A =
[[128 131 128 118 135 119 126 130 134 125 136]
 [116 127 129 137 126 142 142 137 100 138 149]]
Find the last entry, reading row by row.
149
The first entry, reading row by row is 128
Find the 3rd entry from the end, reading row by row.
100
Find the entry directly above 149.
136
The 5th entry in reading order -> 135
The first entry of the smallest entry's row -> 116
Find the fourth entry in reading order.
118
The entry just left of the smallest entry -> 137
